In the rows, 128 means zero.
One turn moves each row of this set onto another row. After a few examples, where does it send each row asked below?
sesi: [114 130  99 123 117 116  94 117 100 123 117 170 112 124 136 115  76 149
  98 127 140 149 105 104 120 136 151 102 180 109 130 149 139 160 131 109
 164 152]
tigir: [150 134 105 122 160 115 140 125 130 137 118 102  86 114 133 121 127 136
 147 123 121 130 126  96 109 142 108 129 154 147 118 101 183  67 135 124
 157 127]
bapam: [ 88 136 127 152 127 137 131 128 125 115  98 160 106 122  73  66 128 122
  96 131 126 107 118 127 118 127 130 121 155 130 132 109  70 133 127 128
 127 155]
gadof: [135 143 120 105 134 125 142 137 118 140  71 163 154 154 169 154 133 116
 125 122 123 104 136 138 147 138 128 116 107 121 143 142  60 145 131 117
 155 146]
sikag: [141 138 156 118 131 112 136 130 115 136 141 105 116  87 161 164 116 122
 149  96 145 123 150  90  92 139 105 134 136 137  96 128 155 100 144 111
 129 129]
bub: [103 127 143 163 127 169 138 115 115 101 115 161 126 141 121  91 173 139
  90 100 156 120 151 110 147 119 128 124 146 129 123 117 100 138 165 117
 161 115]
Gad: [132 134 118  99  94 131 128 146 131 158 100 171 148 152 140 131 138 109
 123 115 101 132 100 147 165 112 139 105 127 102 138 136  79 102 111 132
 165 131]
zarak: [109 144 120 152 113 122 120 163 137 152 105 114 148 126 107  89 109 122
 135 125 121 169 146 137 122 157 160 121 102 157 132 142 136 102  77 115
 102 156]
tokom: [132 141 119 118 121 121 113 133 116 111 150 186  86 146 135 108  88 127
 108 126 161 156 123 131 109 134 132 124 185 112 136 153 135 144 122 114
 185 117]
raz: [125  95 110 166 119 125 136 172 124 141 107  63 119 137 109 117 131 105
 158 134 133 144 125 118 132 129 152 150 161  95 143 131 175 142 106 124
 122 106]
bazu: [140 104 122 168 150 124 126 131 111 113 121  84 146 117 109 155 102 135
 141 107 171 114 131 148 115 124 159 139  90 128 163 163 120 115 104 140
 174 156]
Tutis: [137 141 118 103 137 135 141 152 135 130  87 174 156 165 147 140 132 125
 130 119 116 106 123 155 160 135 114 112 122 112 146 130  78 101 116 122
 180 119]
kuvoz: [127 162 130 121 145 114 115 100 114 112 155 177 112 129 133 134  82 157
 111 111 144 124 112 126 130 138 143 105 180 118 149 156 122 156 154  99
 160 112]
Lifik: [168 146 115 138 144 126 137 100 121 158 115  95  69  97 131 134 129 128
 164 123 117 129 141 106 103 147 116 127 157 161 138 109 153 102 145 109
 136 142]
gom: [141 128 136 122 127 124 153 156 121 135 156 131 146 138 126 134 150 139
 114 130 127 149 147 126 158 152 105 119  81 167 148 114 140 138 169  85
 103  94]
Liba: [133 114 132 150 166 112 160 150 127 121 126  69 122 140 107 142 137 112
 161 140 126 106 130 138 133 145 135 151 155 111 160 132 152 158 142 100
  98  83]
pusa: [115  90 125 153 135 112 138 146 110 130 104  60 139 123 117 145 137 108
 153 138 117 125 123 119 131 141 155 140 155 101 133 140 163 166 133 100
  84 119]
maf: [131 121 126 151 101 135 139 123 131 123 101 123 143 130 115 135 141 135
 140 125 119 169 157 148 159 177 121 110 107 166 145 126 145 135 128  86
  82 161]
Guruk: [141  60 122 145 128 130 132 119 114  81 128 102 143 133 103 163 142 123
 134 119 148 143 113 169 140 129 138 130 110 121 143 151 156  94 117 126
 166 153]
tuv: [131 128 145 107 114 103 122 130 116 151 140 107 107  74 129 146 108 109
 148 115 111 130 116 100  87 135 115 122 150 132  93 121 152  85 127 112
 110 146]
Pidib: [ 76 125 140 132 138 127 140 138 121  99 119 167 127 139 108  70 155 119
  71 120 140 116 120 107 122 111 136 128 141 120 102 119  97 122 146 132
 141 126]
defu: [158  97 121 137 152 109 136 140  96 139 151  92 107 118  99 141 122  99
 126 146 151 116 111 155  94 110 156 148  85 142 170 153  95 137 129 129
 156 136]
Kosop: [129 123 118 113 144 130 101 106  93 104 125 179 102 133 134 126 100 131
 114 146 130 136 123 145 104 160 137 107 193 128 130 155 121 163 140  77
 155 137]
kuz: [126 151 121 127 147 116 136 192 128 164 153 122 142 142 116  82 124 127
 109 135 130 149 136 118 123 135 143 131  80 162 143 126 135 102 118 114
 131  89]
bisak: [144 134 106 107 103 131 134 129 118 165  74 162 125 155 157 130 151  96
 125 132 106 135 119 142 150 122 148 114 121 122 147 140  65 139 123 124
 155 154]
zek: [104 132 156 171 100 170 124 116 114 114 108 159 123 110  94 102 137 129
 112 103 148 110 152 128 130 131 119 119 155 128 132 118  65 152 141 108
 133 145]
muge: [144  71 115 123 129 101 140 113 103 119 156  98 123 118  92 157 145 118
 113 137 124 131  77 149 143 103 151 123  94 127 159 138 132 122 156 127
 141 140]
vugim: [122 123 139 157 133 110 152 179 136 135 143  70 133 132 105 134 112 114
 159 115 145 117 124 120 135 123 138 153 148  90 151 135 158 141 118 124
 116  76]

bisak moves to gadof
kuvoz moves to tokom
Now find these:
tigir moves to tuv
Pidib moves to bapam
Guruk moves to muge
maf moves to gom
raz moves to pusa

One turn moves each row of this set onto another row. After a few examples, where does it send each row asked below?
sifu: [130 170  98  91 148 140  91 139 120  81 128 158  95  90 103 149 184 132
 135 118 210 137 177 132]
Segos: [146 117  91 110 125 111 149 112 163 101 114 152  98 106  95  68 125 107
 147 102 206 135 111 105]
sase: [126 150  75 144 146 152  87 117 156  91 143 173  81 108  72 115 144  74
 113  77 187 193 159 133]
Ler: [111 163  69  82 159 112 112 144 170 113 124 159  72 119 145 104 118 170
 153 116 150 133 166 106]
zaba: [104 173  91 104 158 162 116 110 144 129  93 150  96 108 120 148 140 156
 166  86 180 101 103 126]
duzor: [ 74 157 122 114 129 147 103  81 132 121 113 162 111 151 122  96 140 129
 131  71 155 178 178 139]
malu: [ 95 174  98 111 166 138 124 140 128  89 142 161  92 123  76 138 160  86
 140  46 220 149 160 102]
kanu: [ 75 149  96 134 150 156 123  76 148 130 107 159  97 152 105 113 139 134
 171  53 157 141 120 118]
tadet: [119 182  53 138 139 173  91 139 144 103 138 177 101 144  44 118 128  82
 140  71 190 161 136 138]
Gufan: [ 70 175  88 106 120 159  97  87 118 108 116 172 136 159  90 100 144 130
 157 106 154 131 173 144]
nisag: [ 64 165 114 102 133 136 107 101 119 116 106 175 111 157 113 100 149 126
 126  83 151 168 185 137]
rilu: [132 126 114  93 121 118 148 129 144  97 119 151 112 135 105  53 146 132
 158  89 221 133 146 102]
rup: [ 68 146  80 127 155 135 117  68 158 110  96 178  94 114 107 112 145 110
 140 102 135 129 132 123]
nidu: [109 157 101 125 158 144 114 128 130  88 154 154  88 125  78 133 165  93
 149  44 221 167 168 105]
pil: [ 68 153  82 133 158 146 127  93 144 130  95 173  90 156  96 116 143 128
 166  65 146 133 116 117]
Vez: [149 157  70 131 157 150  87 157 152 117 102 177  55 111  89 143 157 124
 120  92 176 177 123 143]
gat: [152 206  60  75 135 110 116 163 158  97 150 140  84 138 101 135 119 142
 163  97 192 152 150 113]
zavo: [151 138  97  96  91 129 125 127 137 101 127 152 128 140  84  52 119 117
 146 112 211 152 147 130]
Pina: [117 171  64  85 147 126 105 159 160 126 125 162  76 147 133  98 110 177
 159 105 149 147 165 116]
Rig: [157 200  41  86 136 114 108 148 176  94 146 146  81 121  95 134 112 132
 160 116 179 143 134 119]
kir: [151 125  79 119 109 140 126 127 166 112 109 166 105 144  85  40 121 124
 150 103 192 149 116 126]
lal: [113 188 109  93 125 168  86 139 125 141  94 162 107 145 122 122 126 159
 124  88 169 167 152 161]
zor: [153 164  49 135 145 169  77 143 151 108 111 175  76 110  72 142 153 128
 145 114 178 145 114 149]
savop: [ 99 164 107  99 166 141 117 106 154 125  87 155  82  84 140 146 144 144
 133  92 172 123 118 125]
ton: [ 79 166  95 116 114 170  93  68 130 112 125 158 136 153 100  96 135 133
 164  94 158 140 165 146]
Gamal: [115 188  93  92 115 174  73 116 134 125 101 163 122 119 118 119 123 150
 125 124 163 145 156 169]
lig: [119 171  53  84 140 130  95 142 167 112 129 163  88 125 131  95 107 170
 157 133 145 131 169 123]
vil: [150 201  62  72 135 100 110 148 167  86 150 144  83 111 111 132 121 129
 142 120 184 154 162 118]
kune: [149 119  88 117 113 128 127 127 171 111 105 168  96 132  96  40 122 118
 132 104 188 160 125 124]
laz: [112 158  81 125 147 154  99 100 138  68 162 155 108  95  70 130 163  84
 152  88 215 135 169 116]
Zik: [115 170  56  86 152 129 111 146 163 116 130 155  84 134 129 105 114 178
 181 114 157 115 154 107]
fug: [131 177  98  95 149 150  99 159 107  96 129 154  95 125  91 153 183 147
 159  88 219 137 163 127]
mibat: [ 75 142  94 131 148 146 111  51 163 109 108 163 100 109 117 108 141 115
 144  91 145 137 136 126]
kaso: [154 195  58  85 146 100 116 159 176 102 138 148  64 124 108 134 115 131
 143  97 178 168 140 114]
Nisiv: [146 121  92 112 125 116 154 122 158 110 115 149  98 124  89  69 125 115
 161  87 211 134 104 102]
zenir: [ 98 176  78 111 155 147 109 113 136  69 151 162 111  94  69 134 157  77
 143  89 214 119 163 112]
mene: [116 170  69 132 146 150  89 131 155  95 130 182  86 114  68 115 132  66
  99  82 181 184 155 138]
bog: [129 163  58 150 138 176  88 124 144  98 149 168  95 139  48 119 138  90
 155  65 197 168 139 133]
rad: [133 127 107  92 117 121 141 116 149  88 122 151 120 121 104  51 145 127
 157 109 218 121 148 106]
Mepe: [149 134 108  95  98 119 131 135 137 106 122 153 118 141  93  53 121 116
 133 101 210 168 152 126]

Nisiv moves to kir
fug moves to zaba
Now find these:
mibat moves to sase
pil moves to tadet
Pina moves to gat

One turn moves each row of this set onto another row. After a few examples, where does it send each row asked below?
Lopu: [ 82 122 114 157 149 137 122 156 151 113 140 126 128 142 132 172 142  41
 120  85 199]
tupi: [ 79 122 106 156 161 146 119 154 153  98 135 138 120 143 122 175 137  42
 115  88 197]
riteg: [ 62 155 111 180 143 142 117 124 101  96 126 119  87  98 141 129 172  88
 143 130 168]
Pege: [ 90 153  93 159 122 164 121 117 140 169 104 122  95 153 130 192 115  84
  88 109 149]
sus: [ 87 155  82 130 199 110 133 149 161 101 132 169 103 159 144 121 158  69
  86 112 179]
sufed: [114 157 107 152 148 161 120 141 110 136 175 159  68 152 119 139 126 130
  98 154 177]
Bomi: [125 159 124 147 142 118 101 176 133 103 136 127  72 147  74 139 121  90
  79  91 170]
zuga: [ 87 141 121 162 145 125 186 133 122 143  77 153 100 176 104 122 134  72
  90 123 160]
kevi: [ 95 123 123 193 123 140 133 164 141  73 148 133  77 136 117 109 137  88
 112 152 143]
Ramel: [ 79 112 100 184 111 171 117 168 147 113 100 112  86 151 157 143 154  97
 104 124 193]
sed: [110 127 125 132 133 156 114 150 142 119 136 116 115 145 106 185 113  91
  89  83 183]
zodu: [ 84 147 115 163 159 127 181 142 115 148  79 156 110 182 113 128 138  76
  98 130 149]
vuv: [117 177 111 170 148 131 101 162 143 111  99 159  55 116 156 135 167 108
 131 122 180]
rusek: [ 88 135  77 157 138 136 125 152 148 131 145 162  91 136 149 105 150  92
 137 157 210]
lifug: [104 178  89 157 173 121  94 149 170  97 121 161  72 124 163 113 150  88
 123 114 164]
nuna: [ 70 126  97 169 151 134 127 165 156 117 129 150 105 135 144 104 150  54
 144 119 210]
dages: [ 89 137 108 136 146 108 156 138 104 144 121 104  60 165 146 167  91 106
 131 141 137]
fani: [ 80 124  86 113 188 121 145 154 117 117 116 153 112 182 108 132 157 108
  84 121 174]
getob: [ 83 159  94 163 123 163 121 115 133 170 111 125  88 151 143 187 111  89
  88  98 155]
baf: [ 90 156 120 179 150 159 103  99 109 137 130 105  96 149 111 131 158 130
  94 111 184]
Vok: [128 178 100 167 138 104 135 127 141 146 131 111  71 155  94 113 102  90
  90 108 132]
Zegus: [124 165  90 155 128 103 129 123 139 146 132 131  61 151  98 109 113  83
  84 124 120]
palol: [ 65 134 103 126 190 108 110 130 134 101 143 111  68 122 163 170 160  84
 113  96 148]
gikip: [ 82 123 117 151 142  96 150 152 106 167 124 115  42 159 143 147 116 102
 137 121 132]
Gimut: [ 78 135 107 151 172 156 118 123 173 115 141 152  93  96 162 149 166  78
 127  95 153]
pemaz: [105 145 108 146 158 105  98 179 134  82 144 116  57 130 126 124 121  50
 111  97 183]
gok: [120 164 109 163 136 118 123 114 136 143 138 149  57 146  93 108 107  74
  80 128 128]
Vudi: [119 143 142 177 160 131 144 134 120 127 146 137 124 173 115 131 138 138
 136 129 167]
Ran: [ 81 141 107 164 165 127 178 134 114 159  83 142  87 175  93 121 149  74
  89 116 162]
zekoz: [117 136 140 157 154 153 128 165  86 153 119 133  57 148 135 139 168 131
 115 112 181]
miguk: [122 172 107 159 132 119 129 130 136 144 134 135  59 142  94 109 105  76
  75 127 126]
kezuz: [103 135 132 168 148 146 146 120 173 120 149 148 113 101 147 130 157 103
 142 110 168]
Dum: [110 143  98 145 134 172 136 124 126 167 104 139  83 147 121 199 123  75
  88 112 149]
Fibag: [ 92 153  84 149 118 163 137 116 128 165 104 131  97 149 133 191 128  82
  85 104 141]
nudi: [ 67 127 100 112 179 105 134 151  96 110 140  98  80 152 130 150 142 127
 106 105 144]
gomit: [100 145  95 185 152 150 124 139 154  84  93 146 110 157 145 118 178 111
  93 129 137]
zuruv: [ 74 125  94 124 192 114 107 139 136  95 132 110  79 131 165 170 152  84
 124  90 152]
zar: [ 90 144 119 163 157 130 175 131 106 144  77 158 115 184 125 125 133  73
 105 122 153]
lati: [ 90 146  80 133 203 114 136 162 153  95 135 168  97 153 132 116 158  66
  94 101 170]
leze: [ 80 130 119 147 128  99 155 148 114 150 112 106  45 157 142 167 104 106
 130 128 138]
zineg: [ 96 108  94 155 140 149 131 163 159 120 151 127  56 126 171 133 161 126
 106 126 130]
venu: [ 68 140 118 167 149 130 106 161 113  82 127 128  74 109 152 136 141  58
 161 129 170]
sodi: [113 150 118 150 153  97  97 183 126  86 140 127  64 134 124 128 131  42
 115 107 179]
Rato: [ 83 123 118 141 143 100 151 147 109 162 114 100  47 156 146 149 112 105
 130 129 131]

lati moves to tupi
baf moves to zekoz
Zegus moves to zuga
Now find these:
gok moves to zar
Bomi moves to fani
sus moves to Lopu
rusek moves to kezuz
Gimut moves to venu
Dum moves to dages
zodu moves to Pege
Ramel moves to zineg

